Here are some points:
[  7  -5  14   9  18 -26  -3   8  -1  -4  -1  -6  -7  16  -5   8]
[  4  -9   6   3  10 -14   1   6  -5   0  -5  -1   0   3  -3   7]
[ 3 -7  3  4  3 -4  9  6 -1  4  4  4  3  1 -3  7]
[ -67   94    0   42 -127  127   92  -13   72  -14   57  -18  -83   76
  -58   70]
[-22 -34   5 -43   8  20 -22  24 -26  16   2  -2  -4 -77  -1 -12]
[  6  -9  16  14  25 -49 -11   3   1 -14 -11 -10 -14  31  -8  12]
[ 6 -9  3 -4  0  2  4  6 -7  7  0  3  5 -5  0  3]
[ -8  17  -8  -5 -31  35  26  -7   8  -2  14   4  -6   5  -4   5]
[  7  -7  12  10  20 -32  -4   8  -2  -5  -3  -7  -7  15  -5   7]
[  9  -1  15  23  35 -62 -14   6   9 -20 -18 -12 -16  40  -7   9]
[ 2 -9  3 -2  5  0  5  5 -3  5  3  2  5 -1 -1  5]
[  5  -3  18  16  29 -54 -12   9   4 -15 -11 -14 -15  30 -12   9]
[  0 -29 -17 -39 -19  72   8   8 -37  43   8  21  42 -83  15 -15]
[  2 -10  -1  -7  -6  19  15   1 -12  14   7   9  18 -18   1  -3]
[ 15   6  11  33  42 -76 -27  -2  10 -23 -18 -13 -11  51   1   9]
[  14  -31  -32  -45  -38  121   43   -3  -47   71   16   48   87 -109
   31  -23]
[-19  19  11  17 -40  42  31   3  18   1  17  -9 -25  23 -24  28]
[  7 -11   1  -3   0  11  13   2  -9  12   1   8  15  -9   1   5]
[  4  -7   8   6  13 -24   0   6  -6   1  -4  -4  -2   8  -6   5]
[  9  -3  15  17  31 -53 -10   6   2 -14 -13 -13 -16  34  -9  11]
[-23  28  -8   5 -53  59  35  -8  24  -4  25  -4 -25  15 -15  12]
[  4  -9   6   1   7  -3   6   3 -11  10   0   2  11   2  -3   3]
16 more points follow, each with its number after it:
[  7  -2  23  28  39 -86 -23   9   8 -26 -16 -19 -23  54 -12  11] 0
[  7  -8  10   4  10 -14  -1   8  -4   4  -3  -4  -3   6  -4   4] 1
[  6  -6  12  12  25 -46 -11   8  -2  -9  -8  -8 -12  24  -8   9] 2
[-12  18  -2   3 -29  31  23  -2  12   0  15  -4 -15  10  -9   9] 3
[ 32  29 -24  43  28 -67 -49 -47  26 -27 -30   9  32  57  40 -33] 4
[  66  117 -127   39  -59   84  -86 -127   60    1  -31  103  127   -6
  127 -127] 5
[  5  -6  19  16  28 -49 -13  11   3 -13  -9 -11 -16  27  -9   6] 6
[ -3  -1   7   4  -2  -1   9   5  -3   1   2  -2  -3   9 -10  12] 7
[ -7 -26   2 -30  -2  30  -9  16 -26  23   2   5  12 -61   3 -10] 8
[  6  -9 -21 -20 -24  59  25  -3 -17  28  10  23  35 -42  11  -9] 9
[  6  -9   8   6  13 -18   1   8  -8   1  -5  -5   1   6  -5   6] 10
[  9  -3  18  20  30 -59 -15   3   6 -18 -11 -14 -16  38  -6   8] 11
[  7  -2  16  22  31 -61 -14   4   2 -18 -16 -12 -20  39  -8  10] 12
[  7 -11   9   2  12 -20   2   5  -9  -3  -2  -6   2   4  -6   8] 13
[ 5 -8  4  0  5  0  9  4 -8  9  1  2 12 -3  0  5] 14
[  5 -11  14   7  22 -29  -5   8  -5   0  -9  -6  -4   6  -5   8] 15
Which of these numbered points is nearest to each point below by angle, seen from the average point of the first points? Its number follows each.
[  40   37  -22   57   48 -107  -60  -47   37  -41  -35    0   20   85
   41  -30] > 4
[ 3 -9  6  0  3 -5  4  3 -4  4 -2 -1 -1  6 -5  4] > 1
[  3 -11   7   6   6  -8   5   7  -7   3  -2   0   4   4  -5   8] > 10
[  4 -14  10   3  16 -23  -4   6 -10   2  -3  -2   0   2  -2   5] > 10
[ 24  17   6  44  46 -89 -37 -20  22 -31 -26  -7  -1  67  15  -7] > 11
[  8   0  21  26  37 -75 -20   5  11 -25 -17 -15 -21  46 -10  12] > 0
[ 4 -7  9  6  8 -8  5  5 -4  3  1 -2 -1  6 -5  6] > 10
[  5  -8  15  12  18 -33  -3   5  -1  -2 -10  -5  -4  17  -9   9] > 2
[  3  -5   6  -1   5 -10   5   8  -4   1   0  -2   3   3  -3   7] > 13
[  70  107 -127   47  -41   49  -86 -127   59  -12  -33   92  127   17
  127 -127] > 5
[ -54  102  -42   -1 -127  127   74  -40   75  -35   55   -8  -71   65
  -25   13] > 3
[ -57   75    9   31 -112  126   73   -7   57   -7   44  -15  -68   57
  -51   59] > 3
[ 22  13  11  41  44 -95 -31 -12  27 -30 -25 -12  -9  70   6  -4] > 11
[  4  -3  16  19  28 -50 -13   5   3 -12 -11 -12 -15  35  -8   8] > 12
[  6 -12   7   4  16 -21  -4   7  -6   2  -5  -3  -3   8  -6   6] > 15
[ -74   95   16   52 -127  127   93   -6   71   -7   60  -23  -89   86
  -71   84] > 3
[  7  -3  18  19  30 -55 -15   5   6 -14 -13 -12 -12  33  -5   7] > 11
[  3  -8   9   1  11 -10   6   6  -6   5  -1  -2   5   0  -4   6] > 10
[  2  -7   9   3  16 -24  -4   9  -2   0  -7  -6  -6   9  -5   7] > 15
[  3  -6  11  13  15 -25  -1   6  -4  -4  -9 -10  -3  16  -6  10] > 2
[  5  -6  17   8  17 -28  -2   4  -1  -4  -5  -8  -7  17  -7   9] > 6
[ -66   79   20   44 -124  127   82   -6   60   -8   50  -21  -80   71
  -66   82] > 3
[-22 -33   8 -50  10  28 -26  27 -30  17  -1  -8  -5 -90  -2 -17] > 8
[ 4 -7  8  6  4 -2  7  6 -7 -1 -1  1  0  4 -7  7] > 10
[ -5   7   5   4 -13  18  19   4   5  -1  11  -2  -8   6 -14  12] > 3
[  7 -11  11   3   8 -15   1   5  -4   2  -5  -2  -1   4  -2   6] > 1
[ -84  109   18   61 -127  127  115  -11   82  -13   70  -31 -103  106
  -86  101] > 3
[  5  -2  12  16  23 -46  -7   7   4 -10 -12  -8 -10  25  -7   8] > 12
[ -81  106   21   60 -127  127  111  -10   82  -16   66  -28 -102  103
  -80   98] > 3
[  36   32  -15   52   47 -105  -57  -42   35  -39  -35   -2   18   83
   38  -26] > 4
[  3  -8  11   2   8 -17   0   4  -4   0  -3  -3   3   4  -9   5] > 13
[ -80  101   18   58 -127  127  111  -10   79  -12   65  -27  -98  100
  -80   99] > 3
